The same turns and mirrors carry the whole set onto itself and the rows of a family onto each other. Which other rows belong to the same family as each row named below? List them in the order they appear above.
These 36 rows form 9 families of 4 rows each.
z_289: [ -7.0  15.7   6.9  -8.2   4.9  10.9  11.3   9.8   3.6  12.7   4.6  24.0
  28.4   8.0  -2.5  13.9 -18.1  -3.1  11.7 -12.0 -11.8 -28.1 -14.6  -8.1
   7.0   4.5   2.6   7.8  20.4 -32.1  -6.2  14.6]
z_455: [ 19.3  18.3  16.5   3.9   1.1 -12.9  16.0 -27.7   6.2  -8.7   0.5  18.0
  11.8 -20.9  11.5   3.5  -4.4 -14.0 -15.5  16.1  -0.4 -15.1  12.2 -14.8
 -21.1  -4.3  28.5  25.9  -5.2  -2.5 -25.8  16.0]
z_736: [-10.1  16.6  10.7   3.3   2.1   3.8   8.6  -2.0   0.4   8.7   0.8  25.9
  24.1  10.0  -3.0  12.2 -20.7   9.3   6.9  -7.7 -12.2 -22.9 -18.4  -3.8
  -2.4  10.1   7.6  20.7  25.1 -33.3   0.1   3.2]
z_805: [ 21.3   1.8  18.7 -15.9  -0.1  15.3  12.3  -9.8  30.2   1.3 -14.4  -1.9
  22.6  -9.1  12.7 -15.4 -24.4 -11.7 -16.4   8.2   1.6 -37.6  28.4  -0.2
   9.2   4.2   7.2 -10.8 -10.7 -20.6  -1.5  27.7]
z_201: [ 21.3  -2.0  12.0 -10.7   9.5  26.2  16.6 -11.9  -7.2 -11.4 -10.7  16.7
   3.1  -6.5  20.0 -15.6  12.0   7.4  -6.7   7.7  -5.2 -19.5   0.7  26.2
 -10.7 -11.8   6.6  18.6   4.6   0.5   0.1  12.2]
z_79: [  0.4  -1.1   8.5 -24.1   3.8   8.0 -15.3 -13.4  21.6   6.9 -10.5   0.6
  -0.4  -2.7  -7.6  25.1  -8.3 -10.2 -19.4  -0.3   5.2 -41.8  26.0  -8.2
  15.6 -11.0   2.9  -2.0 -10.6  -8.1  11.9   3.2]
z_971: [ 18.0   3.7  21.3   2.9   0.6   2.4  15.3 -30.5  24.0  -4.1 -24.6   3.7
  14.8  -5.4  12.7 -20.0 -33.3  10.8 -20.4  13.5  -0.1 -22.0  16.8   8.1
 -14.6  19.9  13.3  14.1   2.3 -15.3   2.9   6.3]
z_516: [ -9.4   6.0  12.6  -2.8 -10.4   0.6 -10.9  -3.4  -4.4 -10.8  13.3   8.9
   1.4   1.9 -15.4  14.1 -15.9  11.7 -12.0  13.3  11.2 -37.6  -1.3  -4.5
  -3.3 -20.6   8.7  28.8  15.9 -31.2  -0.5  -2.2]
z_545: [ -5.1   7.3   3.8  -6.3   3.6   1.8   6.7  -2.3  -5.8  -6.5   6.2  13.8
   1.9   2.6 -14.6  11.1 -25.6  12.6  -2.4   9.1   9.0 -24.9 -14.1  -2.8
 -18.2  -7.8   3.1  32.9  24.7 -15.9 -14.9  -4.7]
z_236: [ -5.2   5.1   7.0 -18.8  -5.5  10.2  -5.2  12.9  -0.2  -5.4  18.0   6.6
   7.2  -0.7 -15.0  16.1 -12.8  -5.1  -4.9   7.6  11.5 -43.8   2.3 -10.9
   8.8 -27.1   1.6  11.4   9.8 -28.5  -9.5  13.1]
z_76: [-11.1  14.6  13.8  -4.5  -5.1   9.1  -1.3   7.9   4.3   9.0   9.8  20.8
  27.6   7.8  -3.2  16.5 -11.3  -2.7   4.1  -8.0 -10.3 -37.1  -5.5  -9.4
  17.2  -4.4   7.1   5.9  13.8 -43.4   5.1  15.1]
z_143: [ 15.4   2.5  26.9  -0.1 -10.0   4.9   1.2 -25.6  26.8  -5.5 -15.8  -1.5
  16.7  -7.0  12.1 -16.6 -23.4   3.3 -27.1  15.8   1.7 -36.9  29.9   4.5
   4.2   6.1  15.7   3.7  -8.4 -28.5  13.1  13.6]
z_358: [ -6.7   9.7  27.8  -5.7  11.9 -26.0   0.1  -4.6  17.1 -17.1  -2.6  11.4
  14.1 -21.4  17.2   2.2 -14.0  -5.2  -4.8   7.9 -21.9   0.0  21.4  -6.6
  -0.2  -3.7 -12.2 -10.9 -10.5 -15.3   3.2   0.2]
z_130: [  2.8   1.5   1.1 -15.9  19.1   2.0   4.1 -24.7  16.6   8.6 -24.1   8.8
  -4.5   0.0  -6.6  18.6 -23.6   5.0 -12.2  -2.1   2.5 -18.9   5.6  -0.6
 -15.6  11.5   1.0  17.8   6.1  10.9  -0.5 -12.4]
z_99: [ 22.0  18.5  13.1  -4.9   4.0  -7.3  19.3 -18.9   8.7  -5.7   3.1  17.0
  14.6 -22.3  11.8   4.4  -3.3 -23.2 -11.7  13.0  -0.2 -17.9  13.7 -18.0
 -15.4  -8.2  24.3  16.3  -8.5  -0.8 -31.7  24.9]
z_453: [-18.3   9.9  12.8   2.7   0.4   4.9   5.4 -24.8 -12.8  22.7  12.2  10.3
   9.8 -26.1   4.1   2.6 -21.3  -2.8  -0.3 -12.0  -5.7 -14.5  12.7  24.9
  -9.2  10.8   3.5   1.9  22.4 -27.7   0.7  25.0]
z_367: [ 19.2 -10.2  13.0 -13.5  -3.7  -2.8   0.7  11.6   3.5  -7.1   0.4   8.2
   3.0  -8.1 -10.3   0.3  10.0 -11.5  -8.7 -26.7   4.9 -28.2  19.1  -6.3
   5.5   3.9  21.5 -14.4 -15.5 -20.0   1.2  24.3]
z_472: [ 17.3  -8.1  12.5   4.9   1.9 -14.7   8.6  -9.3  -3.0 -10.9 -12.3  15.7
  -4.4  -4.3 -10.5  -5.3  -1.9  11.5  -9.7 -23.4   2.5  -8.5   2.7   2.9
 -23.5  24.3  25.8  12.9   0.5  -9.9   0.7   1.6]
z_564: [ -0.9   6.4  -1.5 -22.2   8.1  11.7  11.2  13.8  -1.2  -0.2  10.9  11.2
   8.0   0.1 -13.9  13.0 -22.8  -3.8   4.6   2.8   9.3 -31.1 -10.3  -8.4
  -6.8 -14.5  -3.9  15.5  18.7 -13.4 -24.4  11.2]
z_264: [-18.4   9.2  14.2  -0.8  -3.3   7.3   0.8 -20.4 -11.0  23.0  15.9   8.1
  11.0 -27.3   4.5   4.2 -17.0  -7.9  -1.3 -12.5  -5.1 -21.2  18.4  22.4
  -0.5   4.0   3.2  -5.2  17.8 -32.1   3.3  30.4]
z_986: [  6.8   0.1  -2.8 -32.4  20.2  12.5   5.0  -7.2  21.4  13.4 -17.2   4.8
   2.4  -2.9  -6.4  22.3 -18.2 -13.6  -6.6  -7.3   3.2 -29.4  13.4  -7.6
   1.9   0.6  -5.2  -2.3  -3.0   9.3  -7.2   5.0]
z_174: [-16.6   9.7  11.4  -2.4   1.2   7.6   6.5 -19.8 -11.3  24.6  13.7   9.6
  11.3 -27.1   4.5   3.0 -20.3  -8.6   2.4 -13.8  -5.2 -16.8  14.1  22.8
  -5.0   8.0   0.9  -4.3  20.5 -27.1  -2.1  30.1]
z_241: [ 23.8   3.0  13.0 -13.3  10.5  12.3  26.7 -15.1  28.2   3.8 -22.7   3.3
  21.2  -7.1  13.6 -19.4 -34.6  -4.6  -9.8   5.9  -0.3 -23.3  14.9   3.8
  -9.4  18.5   4.0  -0.6  -0.1  -7.3 -11.8  20.2]
z_42: [ 18.1  -2.6  17.5  -5.4   1.5  23.3   7.5 -16.6  -7.4 -14.9  -8.5  15.0
   1.2  -5.9  19.8 -14.5  16.2  11.2 -12.8  11.7  -4.5 -24.4   6.1  26.4
  -6.6 -16.1  11.0  20.7   1.6  -7.1   9.8   9.9]
z_905: [ 16.9  17.6  21.2   5.9  -6.5 -13.4   6.3 -28.1   6.7 -11.5   4.9  15.4
  11.1 -21.9  11.0   5.1   1.0 -14.8 -21.1  18.8   0.6 -22.3  19.2 -16.1
 -12.3 -11.5  32.0  22.8 -10.4 -10.5 -17.5  17.8]
z_588: [-19.8   9.3  16.2   3.9  -4.1   3.8  -0.2 -25.9 -12.4  21.4  14.2   9.0
   9.2 -26.4   4.1   3.9 -18.1  -2.4  -4.0 -10.5  -5.0 -18.7  17.3  24.5
  -4.3   6.7   5.0   0.7  20.1 -32.6   5.8  25.4]
z_972: [ 22.4  -2.6  11.9 -17.6   8.3  31.0  14.9  -4.3  -4.8  -9.1  -7.0  14.6
   5.6  -7.9  20.4 -13.6  15.7  -1.2  -5.9   6.4  -4.7 -25.6   6.2  23.5
  -2.0 -18.2   4.9   9.0  -0.8  -1.5  -1.0  20.0]
z_846: [ -3.6   0.1  12.0  -7.3   2.5  -2.4 -16.2 -30.5  16.7   1.9 -18.0   4.5
  -6.5  -0.1  -8.0  22.0 -14.1   8.3 -24.7   4.9   4.4 -31.7  18.9  -1.3
  -2.5   0.1   9.5  18.4  -2.0  -6.7  18.3 -14.3]
z_205: [ 19.3  -3.2  17.3 -12.1   0.4  28.0   5.7  -8.8  -5.2 -12.6  -4.5  12.6
   4.2  -7.8  19.6 -12.7  19.8   2.6 -11.8  10.1  -3.8 -30.0  10.8  23.5
   2.7 -22.6   9.3  11.5  -3.5  -9.7   8.0  17.4]
z_677: [ -6.8   9.9  27.3  -3.8  12.4 -27.0   0.7  -6.2  16.0 -17.2  -4.0  11.9
  13.2 -20.8  17.2   1.9 -15.1  -2.6  -4.9   8.3 -22.2   1.3  19.3  -6.0
  -2.6  -1.4 -11.9  -8.3  -8.9 -14.2   3.0  -1.9]
z_989: [ 19.8  17.3  18.2  -3.0  -3.6  -8.0   9.9 -19.3   9.2  -7.6   7.3  14.2
  14.5 -22.8  11.1   6.2   1.9 -24.0 -16.8  15.5   0.8 -25.8  20.9 -19.2
  -6.2 -15.3  27.6  13.0 -13.5  -8.5 -23.4  26.0]
z_387: [ 23.5  -8.6   4.4 -14.1  10.4  -3.1  18.1   9.2   1.4  -3.0  -8.2  13.7
   2.6  -6.6  -9.8  -3.6  -1.1  -6.8   1.1 -30.7   2.8 -12.5   4.0  -2.6
 -13.9  19.3  16.9  -5.5  -4.4  -3.5 -13.3  19.2]
z_538: [-14.0  15.5  17.2   6.3  -7.9   2.1  -4.1  -3.7   0.5   4.8   5.6  23.0
  23.3   9.8  -4.0  14.8 -14.4   9.7  -0.8  -4.2 -11.3 -32.2  -9.1  -5.2
   8.1   1.2  12.0  18.7  18.6 -44.3  11.5   3.7]
z_89: [ -6.4  10.3  26.5  -6.0  14.1 -25.9   3.4  -4.9  16.6 -16.3  -4.6  12.2
  13.5 -21.1  17.5   1.4 -16.1  -4.5  -3.3   6.9 -22.4   2.8  18.9  -6.2
  -3.6   0.1 -13.3  -9.8  -8.5 -12.2   0.6  -0.9]
z_824: [ 13.3  -9.7  20.9   5.0 -12.2 -14.1  -9.4  -6.5  -1.5 -15.0  -3.2   9.4
  -4.0  -5.9 -11.2  -1.5   9.3   6.8 -18.8 -18.9   4.7 -24.4  17.7  -0.4
  -3.7   8.6  31.3   4.1 -11.2 -26.5  15.1   7.0]
z_949: [ -5.6   9.7  26.1  -7.3  13.9 -25.0   2.8  -3.2  17.4 -15.9  -3.4  11.7
  14.6 -21.4  17.5   1.9 -15.3  -6.0  -3.0   6.8 -22.4   1.1  19.8  -6.9
  -1.2  -2.3 -13.7 -11.7  -9.8 -13.0   0.6   1.2]

Which other rows belong to the same family as z_76? z_289, z_736, z_538
Which other rows belong to the same family as z_989? z_455, z_99, z_905
Which other rows belong to the same family as z_143? z_805, z_971, z_241
Which other rows belong to the same family as z_205? z_201, z_42, z_972
Which other rows belong to the same family as z_358? z_677, z_89, z_949

